In the rows, zero is written as 128.
One turn moves each row of this set onto another row. After a few examples, where does it send each row asked below?
Kabug: [121 117 123 122 115 140 130 143 129 153 149 117 121 123 122 136  99 107
 155 121 149 134 152 128 111 135 141 126 154 131 113 164 122 143 142  90
 159 110 192]
Gomu: [126 121 125 157 137 128 170 131 121 114 150 106 132 139 121 155 161 113
 126 113 142 126 113 123 118 129 122  85 142 120  88 150 133  72 105 115
 117 127 147]
zuv: [137 109 121 113 138 169  92 126 115 100 160 157 127 124 123 111 115 125
 138 156 124 118 105 128  98 133 126  81 159 130 124 148 126 143 141 118
 131 132 132]
Zepe: [143 132 138 113 161  93 116 141 172 104 163 126 113 110 146 152 153  96
 119 138 131 132 106 126 133 149 144 114 152 129 118 139 132 115 134  72
 131 128 144]
Lipiv: [107 134 111 120 109 113  97 139 116 122 138 119 121  84 146 133 116 124
 132 130 104 106 129 125 150 143 128 136 137 131 126 159 150  89 147 114
  68 116 162]
vug: [105 146 126  99 111 100 122 124 100 128 149 131  87 133  87 119 110 125
 133 116 119 138 157 122 108 126 116  95 134 112 156 155 106 132 130 107
 119 120 121]
dip: [107 147 121 137 143 137 156 131 123 137 137 131 146 114 130 162 104 143
 134 122 158 124 100 135 108 145 155 129  80 128 135 138 124 111 106  96
  92 135 125]
kegut: [131 122 113 116 147 106 154 110 118  93 157 114 168  72 147 161 130 147
 105 138 145 114 116 125 134 132 125  83 126 125 131 129 131 117 158 141
 130 135 144]
Mupu: [106 133 109 127 129 127 168 127 126 133 152 118 123 119 119 146 131 114
 126 105 153 138 121 133 130 125 139 125 121 127 161  77  89 122 112 123
  99 122 108]
tiz: [130 125 110 144 135 127 129 127 133 162 123 146 102 121 127 165 156 102
 161 171 145 127 133  95 108 152 119 107 162  98 138 118 135 146 147 117
 136 143 135]
bavos: [120 120 113 112 115 149 108 139 107 124  94 102 159 141 117 141 150 129
 161 139 129 141 124 123 142 141 150  68 123 133 149 138 130 136 137 132
 143 110 121]
Duvak: [136 146 135 110 154 137 141 108 144 152 133  96 159 114 130  91 165 127
  94 131 139 120  92 126 138 141 122 123 158 118 117 124 134 149 126 127
 124 121 134]
pibob: [147 125  93 110 129 119 137 108 122 130 106  86 149 144 114 129 134 132
 133 114 133 126 139 145 142 127 114  94 155 132  88 143 158 122 142 142
 135 111 128]
kub: [141 131 143 125 128 141 114 137 138 116 138 129 102 140 126 130 135 153
 129 121 112 145 117 129 117 116 166 124 138 161 121 169 120 110 111  87
 126 105 166]
nagik: [ 85 149 116 122 142 133 131 149 156 140 161 129 148  71 157 135 159 109
 135 136 120 125 132 110 137 128 129  98 131 128 134 151 151 118 109  84
 128 157 145]
Bimu: [117 130  96 116 150 110 142 153  94 134 174 151 123 141 148 147 106 135
 118 142 143  97 133 102 135 114 127 102 122 118 144 109 135 137 104 113
 101 150 131]
sisu: [108 128 133 135 133 148 116 101 114 160 146 104 165 104 155 146 127 130
 116 141 131 124 105 118 160 113 101 134 139 129 144 147 139 127 159 160
 134 120 114]
Supem: [ 97 137 123  99 126  90 126 167 118 152 115 108 100 135 106 144 160 120
 105 137 138 156 148 131 126 140 113 122 124  94 143 118 138 114 140 137
 141 116 154]
tov: [ 90 128 126 124 122 141  96 126 117 119 174 140 107 135 144 129 153 123
 130 137 156 116 106 129 166 129 127 107 146  96 118 172 133 146 146 129
 126 135 111]
rutuv: [114 120 127 132 113 110 137 107 110 121 150 121 103 104 135 126  90 136
 118 125 161 129 118 123 133 139 152 106 154 119 115 108 112 108 183 138
 116 110 112]
betum: [157 126 151 126 138 130 155 116 145 140 155 117 112 106 111 157 130 118
 142 158 134 161 114 117 126 130 111 130 103 145 142 129  96 112 107 134
  94 139 125]
tovig: [119 126 148 140 157 156 121 124 112 165 116 119 120 117 125 143 166 127
 140 111 128 159 118 111 135 112 132 131 158 125 118 120 146  85 120 122
 127 113 180]
pum: [105 108 136 127 102 110 125 158 104 139 147 125 110 107 102 120 115 134
 116 144 150 116 123 122 126 146 123 135 120 139 125 138 145  82 134 114
 128 141 198]
zuge: [158 160 118 112 161 132  99 130 111 162 139 120 107 107 129 166 142 133
 133 139 136 141 140 107 144 135 121 160 159 127 141 141 109 155 136 115
 139 135 121]
Gid: [114 139 102 127 155 107 139 150 117 119 112 119 125  98 109 139 120  99
 138 156 117 120 154 103 101 131 118  85 115 117 159 123 118 151 131 111
  92 157 147]
ral: [127 146 118 125 158 148 133 119 102 138 102  88 148 137 113 150 135 110
 115 153 100 136 145 164 144 145 130 123 120 120 111 116 148 146 117 119
 112 107 129]
kima: [139 114 132 134 100 122 110 137 110 165 139 112 131  98 110 109  84 123
 124 162 130 122 125 159 118 118 151 124 119 113 135 162 162 107 146 113
 124 116 141]

Gomu goes to Supem
pum goes to Mupu
And these:
vug goes to kegut
betum goes to bavos
kima goes to dip
Duvak goes to Kabug
nagik goes to zuge
sisu goes to kub
Zepe goes to tiz

